In the data rows, 128 means zero.
Here are some points:
[ 30 168   4 142  56 248 199 255 255 115  11   3]
[209  67 229 164 211   0  73   0   0 164 191 238]
[156 138 138 100 127 169 133 198 137 118 163 159]
[156 156 133  70 122 182 119 205 146 111 180 151]
[ 98  94  92 195 120  81 136  16 111 133  64  89]
[183 128 193  77 144 111  98 124  76 119 209 194]
[166  97 178 145 149  60  91  54  23 152 183 195]
[120 130 129 117  96 151 119 172 147 108 148 129]
[123 111 109 159 128  93 121  71 103 138  99 113]
[126  99 142 148 146  89 127  73  84 141 121 127]
[167 118 191  73 128 132 107 159  90 102 194 178]
[ 94 134  83 126 109 190 154 166 207 125  80  73]
[129 104 147 160 148  71 120  63  75 148 123 145]
[152 100 152 136 141  66 103  64  42 144 156 179]
[147 136 158  99 132 120 134 159 118 129 181 172]
[163 121 191  90 130  99 111 125  61 129 207 188]
[150 102 159 115 147  98  89 103 103 131 183 161]
[196 110 196  82 161  94  86 112  43 120 252 245]
[180 133 199  70 146 127 119 150  92 123 202 198]
[ 42 173  23 121  69 243 192 245 255 116  15   7]
[135 120 121 122 138 153 133 162 171 129 139 143]
[ 71 143  65 149 112 188 165 183 233 123  43  27]
[142  83 138 157 149  70 121  88  88 136 106 133]
[128 132 109 119 126 138 148 119 150 139 116 106]
[148 128 185 143 149  81 106  88  65 121 155 173]
[154  92 182 158 157  74 114  53  55 132 162 185]
[119 121 149 150 143  82 116  79  91 141 134 144]
[223  72 219 155 205   0  60   0   0 170 190 215]
[189 123 192  92 157 102 109 131  67 134 198 187]
[133 112 177 144 148  85 128  92  56 145 142 165]
[ 88 123  80 181 114 128 154  89 152 144  64  67]
[154 117 140 131 142 110 117  89 106 132 128 138]
[192 117 206 116 152  72  84  91  60 138 199 198]
[139 100 148 148 145  94 123  40  71 148 129 145]
[218  68 255 154 206   0  71   0   0 172 215 245]
[126 144 120 131 109 171 122 174 156 112 123 112]
[146 132 163  96 122 119 116 142 112 113 170 169]
[133 110 149 143 153  72 105  62  96 149 140 148]
[ 99 184  68  86  74 238 164 254 247  91  96  85]
[113 114 107 157 136  99 131  83 117 143  93 107]
[115 123 131 118 128 127 132 111 122 138 123 149]
[113 132 130 163 122 106 131 113 121 138 114 117]
[137 130 128 122 127 119 129 107 105 129 133 135]
[130 148 140  97 113 138 107 159 135 117 160 150]
[125 125 123 110 123 134 141 146 126 138 140 145]
[172 108 164 125 150 105 107 110 110 127 179 184]
[139 112 133 151 129 103 131  88 116 134 116 126]
[140 132 147 117 119 144 127 157 118 125 145 139]
[122 104 115 184 161  99 144  55 101 122  95 112]
[116 113 121 134 128 133 138 136 132 136  99 120]
[164  93 151 146 149  77 138  35  66 167 124 112]
[184 109 206 115 178  82  83 109  36 121 242 223]
[159 145 144  84 126 142 127 183 153 103 171 144]
[144 115 158 130 145 112 121 124  82 140 176 183]
[ 84 166  88 127  70 225 165 224 226 111  85  68]
[145 142 156  72 100 139 124 182 136 107 161 155]
[109 150  99  89 107 222 146 243 192 129 133 111]
[192  76 228 146 192   0  89   0   0 162 218 206]
[169 124 193  94 155 110 109 147  69 129 207 180]
[115 103 116 169 129 116 135  48 108 142  97 110]
[158 115 160 109 134 135 115 149 110 125 153 154]
[104 138 140 120 116 138 123 111 132 137 126 107]
[177 114 199  95 137  97  94 111  63 136 200 197]
[121 131 106 152 126 132 146 122 142 139 112 107]
[140 127 154 124 144 123 128 164 122 114 170 154]
[150 108 138 144 144 110  90 106  88 126 147 158]
[125 134 123 134 110 119 120 129 111 124 103 117]
[175 119 183  51 126 148 120 202 101 119 221 196]
[102 136  87 136 134 156 125 141 148 133 116  89]
[ 98 101  87 175 126 103 146  73 112 135  83  88]
[169  86 158 156 194  26 116  30  32 145 148 183]
[158 114 159 111 135  95 126 118 102 111 151 149]
[156 116 140 106 138 104 121 128  96 126 161 164]
[158 134 158  87 149 142  99 160 105 115 175 166]
[131 116 138 145 144  68 134  76  89 115 126 132]
[ 90 122  84 147 119 149 149 126 156 126  85 103]
[139 128 136 142 136 113  99 114 127 116 125 118]
[103 142 100 137 138 131 133 122 135 124  89 107]
[ 71 171  68  90  92 230 147 252 240 107  90  73]
[121 121 137 116 140 124 124 127 119 139 161 143]
[174  97 163 126 153  84 111  84  55 123 194 194]
[153 104 161 129 144  68 111  60  52 141 175 164]
[114 150 112 103 117 153 143 167 152 112 119 137]
[ 98 152  87 157 114 146 123 146 156 123  87  84]
[ 95 166  78  99 103 204 174 214 200 110 104  63]
[ 88 161  81 123  75 191 164 211 208 120  91  69]
[110 118 124 143 133  97 133  92 140 129 114 111]
[135 132 134 106 115 168 126 164 134 135 139 132]
[ 54 176  50  90  73 255 170 255 255 103  63  66]
[129 117 127 162 137 107 139 101 105 137 104 115]
[ 75 145  52 156  90 185 172 145 212 127  42  48]
[ 42 155  35 143  90 209 179 169 242 121  25  22]
[129 130 132 115 123 160 143 167 149 117 127 121]
[189 107 213 109 169  51  90  65  18 156 226 215]
[135 121 109 163 148  86 126  54  99 142 105 133]
[133 132 124 113 148 128 117 134 139 134 138 127]
[149 106 123 172 147  68 127  28  66 149 131 144]
[162 133 150 119 149 131  92 167 126 137 163 176]
[173  92 181 127 162  82 107  75  78 115 159 153]
[144  96 157 137 163  82 110  72 102 134 139 125]
[128 113 159 160 168  52 118  44  81 160 134 136]
[189  78 214 139 173  36  92  28   0 143 185 199]
[137 151 132  96 132 159 137 169 135 111 161 137]
[120 133 139 122 133 140 139 144 139 119 164 139]
[125 117 132 148 150  97 106  80  91 146 118 115]
[ 99 175  82  89  96 180 137 231 209 104  96  89]
[ 98 124  88 144 108 145 133 136 170 127  88  86]
[181 102 179 115 154 101  93  72  37 140 171 180]
[ 48 141  51 159  91 176 166 155 201 117  15  25]
[ 45 168  26 140  84 212 172 199 255 113  14  39]
[131 124 142 137 148  82 124  78 113 135 128 135]
[ 95 153  69 106  89 175 151 196 233 129  83  92]
[191 102 185 113 166  62  79  58  28 130 187 199]
[142 134 120 120 121 139 108 146 129 131 136 142]
[166 112 168  97 136 113 128 136  94 125 159 188]
[ 46 168  60 149  80 217 183 205 255 116   7   9]
[198 119 193 126 148  71 109  94  46 147 184 184]
[136 141 119 104 117 157 137 176 148 112 127 120]
[ 89 122  82 171 122  94 128  76 146 141  56  78]
[117 105 116 161 144  91 124  65 102 133 123 110]
[173 105 209  92 143 103  82 118  57 121 209 204]
[140  98 162 146 141  77 101  94  75 153 147 141]
[156 150 142  76 111 198 133 220 158 109 169 156]
[137 129 137 119 146 123 127 110  96 127 134 150]
[138  95 165 128 147  82 115  83  83 112 154 144]
[107 123 102 129 114 139 146 118 141 141 107 110]
[124 132 108  84 110 184 136 226 163 127 128 119]
[121 130 111 129 131 153 122 147 147 123 121 128]
[ 98 106  99 145 123 145 135 124 161 126  82  88]
[187  99 196 109 167  48  82  42  10 145 184 198]
[142 126 120 125 124 124 154 137 118 125 136 117]
[140 122 158  98 126 137 113 127 107 123 175 153]
[160 122 145 135 132 111 107  66  90 128 146 152]
[202  97 211  87 171  78  87 101  35 124 210 232]
[114 132 132 136 114 139 138 140 141 128 136  99]
[136 131 135 152 116 105 145 110  97 126 118 124]
[107 145 112 115 104 153 125 174 177 132 118 102]
[128 105 136 163 129  82 112  22  90 148 111 119]
[201  90 222 127 164  56  95  53   5 153 212 213]
[113 153 114 110 118 161 135 162 160 105 145 112]
[145 118 155 156 151  81 108  62  76 134 149 133]
[128 165 113 100 112 183 126 180 179 115 111 109]
[142 135 140 134 132 116  99 109  89 138 156 161]
[149 106 145 139 153  68 121  75 102 156 124 141]
[150  91 154 190 149  59 107  29  68 141 114 119]
[140 124 139 167 152  97 109  63  99 131  99 114]
[121 141 112 129 124 122 128 124 140 125 129 122]
[164 111 179 145 155  67  94  62  46 151 183 173]
[110 157  95  93 106 188 161 222 222 112  98  86]
[ 85 162  67 156  82 183 154 147 187 134  57  75]
[150 134 170  85 131 149 117 177 109 117 189 175]
[ 58 117  74 153 109 156 163 125 195 148  31  38]
[148 151 133  86 139 134 123 179 135 122 165 159]
[135 146 143 100 123 139 127 166 143 115 152 137]
[134 131 140 108 144 145 126 146 134 113 146 153]
[160 109 148 124 154  68  91 102  64 131 187 170]
[129 109 152 133 158  89 125 103 109 132 141 143]
[161 124 168 127 149  98 118 114  78 121 199 170]
[ 95 148  76 135 120 173 137 174 191 116 127 106]
[ 98 120 135 160 128  95 127  83 130 138 105 126]
[141 100 146 144 133  71 124  82 100 138 128 150]
[110 162  99  79 103 213 163 232 196 108 133 106]
[125 124 150 137 138 107  96 100  93 146 143 150]
[ 80 156  76 132  93 177 168 189 206 129  94  58]
[ 82 152  81 115  87 190 158 201 244 119  65  73]
[130 136 160  76 101 164 107 173 136 110 189 150]
[ 60 144  45 138  88 201 177 192 213 120  62  47]
[128 120 142 161 130 105 122 108 101 125 121 126]
[146  93 147 145 161  50 120  36  43 153 114 139]
[126 158 134 111 112 141 128 173 147 124 116 133]
[126 109 126 160 159  84 120  73 101 127 118 120]
[112 125 101 130 132 123 130 102 157 151 104  97]
Here are 10 more points, each followed by its number:
[171 125 146 113 127 122 120 138  98 132 167 159] 0
[132 112 157 138 141  77 117  79  82 137 116 149] 1
[150 106 164 146 150  80 130  69  59 154 124 144] 2
[ 84 108 105 149 144 134 122 101 134 138 104 112] 3
[168 122 170 107 143 113 112 132  91 139 189 172] 4
[127 145 129 128 122 143 126 140 128 105 135 129] 5
[156 122 143 118 143 111 111 100  92 142 131 134] 6
[169 122 172 121 128  92 107 128  77 119 173 174] 7
[120 129 116 154 120 121 146 119 129 138 112 115] 8
[139  96 148 147 161  71 124  35  70 137 129 144] 9
Which three of these numbered points are nearest to each point below, looking only along the 2 directions in which the first points spread most? Their numbers follow each, nearest first.
[140 105 159 151 163  54 119  33  66 138 125 138] > 9 2 1
[186 106 180 135 145  90 103  75  54 130 190 184] > 7 4 2
[139 118 158  86 129 130 109 129 104 115 166 145] > 0 4 7
[170 133 166  76 147 104  98 154  96 121 209 185] > 4 7 0
[168 153 191  77 129 108 101 149  88 112 178 177] > 4 7 0
[114 121  88 186 129 122 136  88 152 144  71  77] > 3 8 5
[132 110 145 131 140 108 122 105 100 133 142 157] > 6 1 0
[132 127 140 144 155  84 118  65  89 130 135 148] > 1 2 6
[156 117 184 126 153  87  99  82  78 133 174 186] > 7 4 2
[128  95 143 177 157  51 107   6  36 135 123 141] > 9 2 1
[144 112 151 174 157  73 114  64  82 153 159 157] > 2 9 1
[122 115 135 135 145  90 116  77  82 132 115 144] > 1 2 6
[ 97 125  96 179 123  96 140  78 146 140  70  89] > 3 8 1
[148 101 177 154 145  72 125  75  70 153 158 185] > 2 1 9
[141  98 147 183 150  68 119  38  65 164 109 126] > 9 2 1
[142 105 136 177 147  49  95  13  62 150 111 146] > 9 2 1
[126 131 138  93 132 152 131 160 150 128 134 138] > 5 0 8
[111 113 131 142 118 120 136 105 149 130 127 120] > 8 3 5
[165 116 170 106 175  81 102  83  71 137 167 167] > 7 4 2
[117 138 128 110 151 149 120 149 136 137 143 130] > 5 8 0
[113 135 109 141 103 118 143 118 115 124 124 108] > 8 3 5
[141 135 160 127 155 122 109 128 110 108 167 153] > 0 4 6
[186 130 194  90 155 124 105 151  76 121 215 189] > 4 7 0
[167 105 170 118 153 119 110 102  69 116 193 162] > 7 4 0
[138  82 139 190 158  36 117   0  37 141 137 133] > 9 2 1
[ 98 125  96 169 134 115 139 103 119 127 104  86] > 3 8 5
[172 126 193 104 144 118 110 165  94 130 184 172] > 4 0 7
[133  97 133 201 154  31 118   0  70 142 106 128] > 9 2 1
[162 136 175  85 138 129  91 141  95 115 209 163] > 4 0 7
[156 103 174 143 150  77 105  61  65 148 170 175] > 2 9 1
[102 128 119 140 135 131 126 120 123 116 102 129] > 8 3 5
[139 118 166 116 136 135 109 133 122 119 175 155] > 0 4 7
[143 114 134 140 148  85 119  79  88 143 142 135] > 1 2 6
[126  85 142 192 154  51 124  13  73 148  78 131] > 9 2 1
[172 115 179 132 149  99 109 112  66 127 175 165] > 7 4 0
[ 98 113 103 166 110  94 137  81 127 126  68  82] > 3 8 1
[131 120 145 126 143 108 125 106 112 115 142 150] > 6 0 1
[116  98 144 176 153  60 124   0  60 143 109 123] > 9 2 1
[121 108 107 159 136 118 146  75 130 141  88  93] > 3 8 1
[118 144 101 139 109 147 148 109 127 131 129 116] > 8 3 5
[146 124 142 123 125 118 105  84 103 143 143 142] > 6 1 0
[161 124 182 113 151  90 114 105  69 122 180 174] > 7 4 0
[115 114 123 133 114 143 138 100 126 137 108 108] > 8 3 5
[133  78 136 191 151  29 111   0  59 155 100 147] > 9 2 1
[140 108 133 147 159  82 125  53  72 123 149 149] > 2 1 9
[109 130 125 120 126 140 127 158 147 126 148 131] > 5 8 0
[134 126 135 142 134  88 114  64  97 157 115 136] > 1 2 6
[182 119 178 144 151  87  87  97  95 135 187 182] > 7 4 0
[ 87 127  79 166 139 125 125  86 128 151  82  90] > 3 8 5
[173 109 179 111 143  57 101  70  56 136 148 165] > 2 1 9
[165 106 174 133 152  78 116  57  63 142 163 159] > 2 9 1
[151 123 148 101 127 102 110 134 106 133 159 150] > 0 4 6
[124 121 156 157 150 107 116  65  90 140 125 134] > 1 2 6
[205 122 186  64 146 108  87 181  83 121 230 219] > 4 7 0
[140 124 145 133 132 109 106 105  88 131 149 155] > 6 0 1
[112 128 143 116 123 140 139 160 130 115 129 128] > 5 8 0
[168 126 183  80 146 112 105 154  89 137 212 185] > 4 7 0
[143 131 145 124 147 124 112 136 120 140 164 167] > 0 6 4
[158 108 170 138 142  80 104  62  61 136 168 174] > 2 1 9
[137 123 150  97 133 138 120 148 114 120 169 155] > 0 5 4
[141  80 142 181 163  58 130  25  42 144 113 126] > 9 2 1
[159 109 172 144 164  70  99  77  52 126 177 165] > 2 7 1
[ 97 109 123 172 127 123 128  89 141 139  87 117] > 3 8 5
[120 139 127 104 130 154 133 178 140  99 136 127] > 5 8 0
[132 112 155 124 136 119 125  96 105 142 148 159] > 6 0 1
[154 108 153 130 163  76 122  55  61 157 150 142] > 2 9 1
[188 109 196  68 145 133  96 181  82 123 240 208] > 4 7 0
[100 113  76 187 118 128 150 102 161 127  59  70] > 3 8 5
[104 139 130 157 130 134 127 106 140 127 107 122] > 8 3 5
[130 136 114 102 120 153 126 180 152 125 139 133] > 5 8 0
[123 122 131 145 137 124 138 125 138 133  96  97] > 8 3 5
[119 124 100 135 126 129 138 127 128 120 102 123] > 8 3 5
[116 122 125 141 122 109 125 120 115 116 114 113] > 8 3 5
[155 141 162 110 132 122 125 130  90 112 165 150] > 0 4 7
[ 98 123  92 158 124 129 126  96 148 143  66  92] > 3 8 5
[136 137 134 117 102 148 139 144 132 129 148 115] > 5 8 0
[136 146 145 104 132 125 127 121 118 125 168 165] > 0 4 6
[124 127 127  97 124 153 137 162 146 114 137 128] > 5 8 0
[107 122  98 171 125 101 136  88 136 144  83 107] > 3 8 1
[134  98 119 186 162  51 120   2  64 147  86 110] > 9 2 1
[186 122 176  57 132 122  86 177  81 127 231 216] > 4 7 0
[110 148 119 110 137 142 119 145 139 135 131 146] > 5 8 0
[145 111 130 135 145  91 119  72  85 149 131 147] > 1 2 6
[157 109 172 105 152 103 111 105  79 131 178 186] > 7 4 0
[161 142 162  99 132 111 112 140  99 124 188 194] > 4 0 7
[145 102 146 134 145  65  96  57  61 135 143 174] > 2 9 1
[152 129 142 100 141 109 110 149 123 120 163 155] > 0 4 5
[183 103 196 113 163  51  77  75  30 130 189 196] > 7 4 2
[175 130 174 107 151 121  87 136  89 139 199 171] > 4 7 0
[155 129 170 121 132 105 108 106  63 133 181 168] > 7 4 0
[106 113  81 173 140 109 134  92 165 151  53  87] > 3 8 5
[136 107 159 155 168  86 122  56  63 117 143 164] > 2 9 1
[ 98 120  90 184 132  97 137  50 131 146  62  81] > 3 8 1
[138 103 142 133 142  90 117  76  87 140 137 123] > 1 2 6
[133 137 142  95  99 152 139 173 124 130 145 104] > 5 0 8
[123 100 115 184 146  57 125  30  52 135 124 134] > 9 2 1
[134 142 135 102 123 143 150 159 150 122 117 132] > 5 8 0
[140  91 139 189 155  36 120   0  61 157 115 144] > 9 2 1
[109 101 103 166 133  96 117  59 113 144  87  90] > 3 8 1
[151 114 146 133 158  93 106  57  64 144 120 147] > 2 1 9
[139 110 142 176 165  61 115  32  41 157 128 146] > 9 2 1
[130  87 126 165 160  65 128  32  78 157 107 136] > 9 2 1
[115 127  92 164 145 104 140  83 112 141  69 100] > 3 8 1
[116 140 119 108 107 149 117 174 137 107 129 127] > 5 8 0
[146 105 164 157 146  57 110  27  55 133 121 138] > 9 2 1
[141 130 154 140 122 111 118 100 106 132 146 132] > 6 1 0
[153 111 142 150 139  89 105  75  89 134 130 147] > 1 2 6
[146 108 164 107 148  90 106 116  84 129 179 177] > 7 4 0
[128 123 115 148 125 115 108 117 126 156 136 127] > 8 6 5
[179 111 171 120 172  66 101  53  41 131 163 175] > 2 9 1
[144 113 147 142 145  92 128  68  90 125 146 147] > 1 2 6
[136 109 134 172 134  52 128  22  72 148 114 120] > 9 2 1
[153 120 133 140 115  80 118  77  86 140 143 133] > 1 6 2
[144 119 143 148 153  79 105  82 107 131 137 154] > 1 6 2
[134 119 146 108 155 122 110 130 101 147 164 171] > 0 4 7
[102 139 106 139 129 135 139 122 125 139 105 120] > 8 3 5
[148 138 183  79 148 109  97 139  88 109 213 180] > 4 7 0
[158 110 168 143 158  78  93  71  45 146 171 146] > 2 9 1
[109 140 116 146 105 120 118  98 134 125 117 120] > 8 3 5
[142 117 129 121 131  87 113 106 105 148 147 165] > 6 1 0
[150 123 173 116 126  96 102 111  87 137 166 176] > 7 4 0
[126 128 100 136 133 147 136 129 138 123 110 116] > 8 5 3
[151 128 151 111 151 112 130 133 107 115 163 171] > 0 4 7
[144 125 156 112 125 123 110 139 106 133 156 139] > 0 6 5
[158  95 175 137 156  56 104  73  87 145 170 149] > 2 1 9
[123 108 118 142 133 125 136 110 134 129 100 113] > 8 3 5
[ 98 121  94 171 130 102 141  68 118 127  83 114] > 3 8 1
[161 117 180 103 134  97 107 107  84 137 179 172] > 7 4 0
[173 101 171 124 170  52 113  64  70 133 155 181] > 2 9 1
[189 136 197  56 133 134  92 189  71 125 229 206] > 4 7 0
[116 121 102 150 121 133 150  84 141 120  82  89] > 3 8 5
Now 10 new points, numbered from 0 again:
[100 125 135 125 111 144 128 143 155 138 119 104] 0
[155 112 150 116 165 107 102 102  89 127 159 162] 1
[108 133 126 140 130 107 140 102 131 141 115 108] 2
[135 100 164 142 140  76 114  67  56 163 145 138] 3
[ 69 142  46 163  96 193 177 175 225 132  26  28] 4
[160 103 155 130 159  85 102  75  77 133 144 163] 5
[126 109 134 170 148  73 132  41  86 124 117 123] 6
[ 48 172  47 106  71 240 184 255 255 112  46  15] 7
[127 126 132 142 150 116 136  81 135 136 112 129] 8
[138 133 128 145 147  96  98 109  77 130 155 153] 9
The same question for these:
[118 133  93 152 138 118 122 103 123 146 113 115] > 2 8 0
[ 56 191  31 100  71 244 186 255 255 102  39  35] > 7 4 0
[ 95 126 108 161 125 133 135 106 147 135 106 115] > 2 8 0
[148 116 137 127 154  82 141  80 103 135 141 147] > 9 5 3
[134 102 140 148 152  48 107  68  65 143 133 147] > 3 5 6
[141 100 161 158 150  50 109  59  64 134 135 154] > 3 5 6
[139 134 124 132 129 163 137 160 167 124 116 110] > 0 2 8
[120 108 141 169 150  64 111  39  96 156 102 109] > 6 3 8
[136 123 142 146 164 109 105 105  83 143 142 138] > 9 1 5
[165 135 166 122 159 101 101  91  96 126 171 156] > 1 9 5
[132 103 150 161 160  79 115  65  59 150 142 133] > 3 5 6
[133 140 164 135 124  88 112  84 107 125 137 138] > 9 1 8
[117 138 114 117 121 172 134 186 155 117 112 121] > 0 2 8
[113 139 124 106 118 172 148 161 159 125 100 123] > 0 2 8
[128 109 120 178 136  62 142  40  95 164 101 114] > 6 8 3
[ 77 148  67 136  91 179 186 151 206 135  38  46] > 4 7 0
[128 109 116 143 148  80 118  90 114 132 101 132] > 8 2 6
[ 55 131  67 177  87 170 167 130 205 135  23  33] > 4 0 7
[129 105 134 150 145 110 129  85 114 157 115 134] > 8 2 9
[146  97 149 143 145  96 114  65  91 129 169 178] > 5 3 9
[144 110 145 155 154  66 122  31  72 148 140 167] > 3 5 6
[138 122 130 143 133  97 133  85 106 159 114 111] > 8 2 6
[112 139  98 144 124 134 160  94 135 133 115 108] > 2 8 0
[164  97 162 131 148  72 101  82  76 125 155 156] > 5 3 1
[166  96 170 171 181  28 105  18  31 152 161 176] > 3 5 6
[162  98 167 130 152  77 107  84  58 130 163 169] > 5 3 1
[117 101 135 187 133  83 119  40 102 159 106 109] > 6 8 3
[113 114 104 150 127 114 152 102 124 144  95 120] > 2 8 0
[145  99 150 130 127 103 120  85  92 138 145 162] > 9 1 5
[206 119 208  51 146 110  87 166  75 119 252 218] > 1 9 5
[ 70 193  41 123  85 255 168 248 255  90  37  41] > 7 4 0
[180 122 198  91 145 116 122 123  74 132 212 201] > 1 5 9
[ 81 108  95 159 101 131 127  91 162 132  88  80] > 2 0 8
[126 111 132 177 142  73 128  26  91 154 103 121] > 6 3 8
[ 53 164  57 146  97 205 178 159 220 135  33  42] > 4 7 0
[106 111 112 151 122 123 125 102 129 146  95 104] > 2 8 0
[151 124 160 111 138  82 118 109  87 131 171 172] > 1 9 5
[ 73 141  58 171 109 171 163 163 226 140  56  36] > 4 7 0
[154 111 162 136 155  89 110  68  83 144 146 165] > 5 3 9
[151 116 170 158 162  57 108  27  58 157 138 153] > 3 5 6
[159 125 129 132 153 107 108  93 107 124 136 153] > 9 1 5
[ 79 153  39 152  97 183 166 168 224 118  39  29] > 4 7 0
[157 106 161 149 150  67  93  88  74 126 173 177] > 5 1 3
[152 120 147 131 155  88 107  88 100 117 142 159] > 9 1 5
[164 121 173 101 142 106 102 119  87 120 190 172] > 1 9 5
[137  97 158 147 150  79 100  24  47 152 128 162] > 3 5 6
[ 52 174  32 128  82 255 167 251 255 103  57  23] > 7 4 0
[167 112 163 120 139 104 120 103  82 130 160 166] > 1 9 5
[122 114 129 179 140  61 123  56 105 159 128 122] > 6 3 8
[ 54 180  47 112  59 244 196 255 251 102  45  16] > 7 4 0
[145 112 167 110 151 120 121 113  85 125 178 185] > 1 9 5
[186 106 170  85 141 103 106 149  80 119 187 184] > 1 9 5
[ 70 160  56 171  94 163 160 157 211 138  56  38] > 4 0 7
[178 112 172  92 134 115 114 135  93 118 189 184] > 1 9 5
[118  95 132 191 153  59 123  40  77 155  73 123] > 6 3 8
[120 123 123 131 159  99 121  83  94 122 113 134] > 8 9 2
[ 31 170   9 169  99 188 181 142 233 135   0   7] > 4 7 0
[115 112 132 172 157  89 138  33  81 123 105 129] > 6 3 8
[ 81 139  61 167  90 167 162 136 224 138  43  63] > 4 0 2
[151 136 140 143 173 101 114 106  83 136 130 163] > 9 1 5
[158 110 168 120 157 109 118 136  68 135 172 177] > 1 9 5
[113 154 115 103  96 178 147 178 173 117 114 108] > 0 2 8
[179 112 173 102 133 114 110 116  93 120 197 193] > 1 9 5
[171  87 174 122 164  65 106  74  61 133 186 193] > 5 1 3
[171 107 169 125 146  85 113  81  55 150 168 160] > 5 1 3
[175 133 174  99 136  99  84 130  92 128 194 194] > 1 9 5
[168 116 158 115 154 113 120 111  95 115 172 161] > 1 9 5
[157 111 135 156 148  72 100  75  83 143 137 154] > 3 5 9
[ 91 148 108 119 110 149 138 158 170  92 115 115] > 0 2 8
[162 112 171 105 145  98 105 111  72 114 196 175] > 1 5 9
[144 102 164 151 143  67 119  60  55 132 133 154] > 3 5 6
[115 103 117 166 152  71 140  46  81 141  87 117] > 6 8 3
[ 34 210   3  88  47 255 191 255 255  76  52  27] > 7 4 0
[130 141 103 132 107 158 134 170 152 132 128 106] > 0 2 8
[117 110 139 182 122  79 116  21  69 151  88 122] > 6 3 8
[171 106 155 129 146  99 116  61  56 142 151 156] > 5 3 1
[127 109 126 152 149 119 112 106 104 133 121 138] > 8 2 9
[ 69 147  53 145 104 193 168 169 212 126  36  41] > 4 7 0
[164 112 150 122 127  96 114 103  88 142 183 150] > 1 9 5
[123 102 133 191 141  56 129  18  85 156  98 118] > 6 3 8
[123 119 130 149 132 100 128  88 120 139 115 127] > 8 2 9
[117 123 163 142 162  67  97  71  83 142 138 142] > 3 5 9
[ 31 163  15 170  81 180 201 139 241 127   0   9] > 4 7 0
[128 142 118 141 114 167 145 169 160 106 103 108] > 0 2 8
[125 128 117 153 103 120 135 114 140 132 102  81] > 2 0 8
[141 101 157 160 154  59 122  47  74 143 131 146] > 3 6 5
[ 62 180  40  95  62 255 179 249 255 114  49  31] > 7 4 0
[165  77 186 176 184   0  96   0   0 157 159 175] > 3 5 6
[143 130 139 131 130 101 111 104  85 122 148 151] > 9 1 5
[176  95 164 159 161  26  98   8   9 141 163 180] > 3 5 6
[127 121  96 147 117 131 125 112 147 144  84 108] > 2 0 8
[136 130 118 154 117  85 127  94 107 142 108 121] > 8 2 6
[111 160 119  86  83 172 137 215 183 105 130 116] > 0 2 8
[103 123 117 123 118 154 134 153 145 135 121 108] > 0 2 8
[116 129  90 133 104 145 129 173 139 113 135 112] > 0 2 8
[170 110 211 135 167  63  94  64  30 133 199 193] > 5 3 1
[ 62 194  47 119  78 255 167 255 255  86  59  53] > 7 4 0
[185 123 186  79 148  91  91 144  73  96 206 196] > 1 9 5
[ 44 181  16 121  58 246 189 243 255  98  37  30] > 7 4 0
[132 114 142 180 155  69 130  38  88 137 117 109] > 6 3 8
[155 107 187 119 160  66  97  92  32 144 199 196] > 5 1 3
[139 117 140 169 163  69 116  35  92 138 101 136] > 6 3 5
[ 88  97 126 177 129  81 152  33  73 151  84 111] > 6 8 2
[147 125 168 122 144 112 115 118  77 115 172 159] > 1 9 5
[141 123 147 123 133  89 130 101 108 126 135 137] > 9 8 1
[100  98 109 209 141  66 136   7  94 158  53  96] > 6 8 2
[127 110 123 155 143  96 136  89 116 123 138 126] > 8 2 9
[122 124 124 155 136 111 122 100 116 146 112 128] > 8 2 9
[150  87 122 198 132  70 113  27  72 176 108 127] > 6 3 5
[ 58 156  29 133  61 255 189 255 255  93  29  27] > 7 4 0
[101 145 109 106 101 168 153 176 162 115 122 134] > 0 2 8
[112 119 108 146 122 118 135  90 128 118  97 122] > 2 8 0
[ 39 154  14 185  90 194 166 128 238 128  12   5] > 4 7 0
[138 104 150 140 130  82 122  89 105 147 152 150] > 9 5 1
[123  80 123 194 155  47 124   0  66 154  97 117] > 6 3 5
[145  97 166 152 152  59 105  55  59 123 128 181] > 3 5 6
[ 84 181  37 106  75 255 181 255 255  87  69  52] > 7 4 0
[ 45 155  45 106  77 237 165 254 255 116  53  48] > 7 4 0
[124 110 119 151 156  73 124  57  87 146 102 135] > 6 3 8
[ 78 178  61 133  77 181 160 158 209 132  53  59] > 4 7 0
[150  85 153 161 167  42 100  34  46 127 121 150] > 3 6 5
[141 111 153 136 132  69 107  92  76 149 150 157] > 5 9 3
[ 36 172  19 124  56 255 180 255 255 125  28   0] > 7 4 0
[140 108 133 132 136  97 112 101  95 143 144 135] > 9 1 8
[207  88 205 125 178  64  87  75   6 137 215 211] > 5 1 3
[132 119 125 138 127 107 139  93 105 140 120 120] > 8 2 9
[176 120 162 117 150  91 109 114  84 136 167 171] > 1 9 5
[117 123 123 140 137 125 134 105 119 135 110 118] > 2 8 0
[156 107 160 145 152  93 116  74  62 142 155 175] > 5 3 1
[ 53 154  40 164  77 203 172 175 231 121  24  20] > 4 7 0
[105 173 100 104 121 178 130 230 177 101 131 121] > 0 2 8
